In the rows, 128 means zero.
M: several groups of rows, each row roughly a mix of its group's hidden directions:
M (104 x 10):
[[154 131 139 140 125 115 155 153 100  79]
 [173 157 141 149 142 111 138 141 131  91]
 [146 129  92 154 152 137 147 113 142 172]
 [165 144 118 170 117 140 135 150 138  93]
 [142 100 106 144 133 160 151  96 143 161]
 [ 82 123 131 100  83 144 116 139 140 126]
 [168 112 138 131 111  86 100 126 113 104]
 [145 139  93 177 128 121 105 132 119 159]
 [113 162 141 134 137 107 160  78 137 132]
 [149  91 152 108 107 112 137  82 128 122]
 [ 84 133 155 110 129 165 149 114 153 131]
 [159 126  73 152 138 129 141 140 108 145]
 [112 110  92 128 123 184 150 134 122 140]
 [ 90 103 146 121  82 132 148 115 121 107]
 [138 155 141 129 127  89 138 153 100  87]
 [116 160 161 112 132  87 108 149 128 103]
 [180 118 132 144 165 126 141 104 131 106]
 [146 162 111 172 121 134 146 161 131 108]
 [177 111 100 156 133 141  97 142 130 139]
 [130 134  87 128 126 121 136  79 147 161]
 [165 105  94 163 142 140 107 136 108 138]
 [163 100 119 139 127 127 134  77 129 156]
 [110 151 159  92 114 124 144 120 172 125]
 [126 128 190 161 135 127 118 112 122 112]
 [154 110 145 122 111 106 151  75 126 113]
 [159 120  87 154 118 155 106 157 133 131]
 [120 132 161 113 104 112 121 144 107  77]
 [163 147 106 141 146  79 115 145 114 133]
 [161 107  92 114 117 115 155 157 108 108]
 [123 125 165 126 152 101 154  91 107 106]
 [ 99 130 170  94 109 131 123 133 128  90]
 [ 85 174 134 110 144 127 127 113 148 150]
 [ 85 120 140  82 117 128 123 114 143 159]
 [158 133 106 156 133  97  92 116 121 160]
 [133 144 187 145 139 115 133 103 122 103]
 [ 87 109 155  99 122 166 122 116 148 134]
 [ 78 116 142  90 119 134 141 103 141 147]
 [149 174 132 123 165 134 104 159 133 119]
 [115 122  87 125 119 133 122  91 149 170]
 [132 131 172 151 140 126 130 165 105  95]
 [ 81 126  99 112 105 155 130 142 137 156]
 [166 143 110 172 129  94 115 147 137 126]
 [128 118 163 124 126 137 115 179 108  95]
 [101  99 156  97 107 163 134 120 136 105]
 [140 109  81 136  88 135 149 126 120 102]
 [120 179 118 135 152 135 128 172 124 112]
 [115 133 151 110 119  98 149  72 127 130]
 [137  98  96 136 122 155  89 157 133 150]
 [134 121 119 147 176 113 150 108  87 137]
 [ 81 107 124  91 133 134 133 105 122 160]
 [ 88 127 159  82 103 120 121 119 138 122]
 [174 117  99 151 123 147  97 149 141 136]
 [119 134 118 141 144 160  85 168 140 148]
 [102  95 134 110 114 179 128 111 147 138]
 [164 140 105 142 146  83 106 126 120 152]
 [ 85 143 176 127 140 128 117 106 141 148]
 [ 82 134 116  87 105 131 113 154 116 135]
 [ 89 100 143  86 125 132 127  95 130 145]
 [ 96 152 105  95 120 108 164 105 133 139]
 [106 149 190 117 150 115 132 121 129 126]
 [164 131 146 154 167 108 151 102 119 115]
 [114  87 125 116 101 178 128 108 125 130]
 [156 129 156 118 132 124 127 167 106  83]
 [115 109 123 101 161 145 130 111 152 173]
 [137 137 100 149 158 133 136 116 155 178]
 [ 90  95 136  96 136 127 127  94 112 151]
 [113 125 173 121 118 135 126 166 111  89]
 [163 147 102 141 141  82 113 144 106 131]
 [ 93 123 166  88 105 121 130 109 139 110]
 [173 156 153 119 145 104 128 136 143  97]
 [ 81 112 137 122  82 137 146 120 123 106]
 [169 145  98 157 141  98 152 139 114 123]
 [154  96  96 144 107 144 101 104 122 153]
 [173 129 126 178 152 122 140 121 118 113]
 [106 119  83 101  96 143 118 109 146 147]
 [157 102 153 139 107 121 136 133 102  81]
 [140 168 116 135 154 103 155  89 136 140]
 [127 115  74 126 125 153 111 155 142 156]
 [123  84 132 115  91 145 118 160 115 105]
 [105 126 166  94 115 140 154 119 124  91]
 [162 145 116 180 141 121 138 145 107 108]
 [165 108 141 110 162 102  98 113 108 134]
 [107 129  93 126  91 163 118 159 146 136]
 [137 137 155  83 118 129 125 120 178 118]
 [144 160 138 134 147  75 129 154 120 109]
 [141  96 154 122 112 133 136  70 129 132]
 [159 128  87 158 120 149 107 163 127 129]
 [132 136 166 123 158  92 148 102 106 109]
 [ 75 108 145 122  86 140 136 118 128 121]
 [100 155  99 110 147 132 124 123 152 173]
 [127 116 169 104  99 113 113 118 117  86]
 [150 142 113 145 153  86  97 135 132 159]
 [154 145  91 154 161 111 145 139 132 157]
 [154 136 161 126 138 118 141 159 107  83]
 [121  94 151 145 145 121 142  75 118 143]
 [150  92 111 138 107 155 149  92 104 130]
 [113 141 141 114 172 110 118 122 154 171]
 [117 134 101 134 130 121 132  77 147 169]
 [146 118  99 147  95 153 153 135 103  97]
 [101 126 102 105  99 110 173 106 123 126]
 [122 126  90 128  97 163 110 160 150 141]
 [140 120  90 147 111 154 157 136  89 114]
 [155 155  96 156 154  97 132 135 125 154]
 [161  96 157 161 127 147 101 140 124 111]]

which group is each row in? (one row of each group first):
[ 82 103 125  88 126 138 127 106 125 155]	R
[137 123  99 164  94 136 157 115 120  94]	Q
[147 153 104 144 158  91 113 127 121 165]	K

[ 86 143 143 115 135 167 164 118 146 132]	K
[ 81 114 155 101 124 163 114 118 143 139]	K
[152 120 116 136 157 119 134  99 160 173]	K
[153 137 157 140 163 125 124 176 114 113]	Q
[118 131 159 120 131 115 114  69 141 150]	Q
[100 149 136 114 152 126 127 180 156 119]	K
[135 158 165 127 137  75 114 113 130 122]	K
[107 160 148 132 140 106 156  81 136 137]	Q
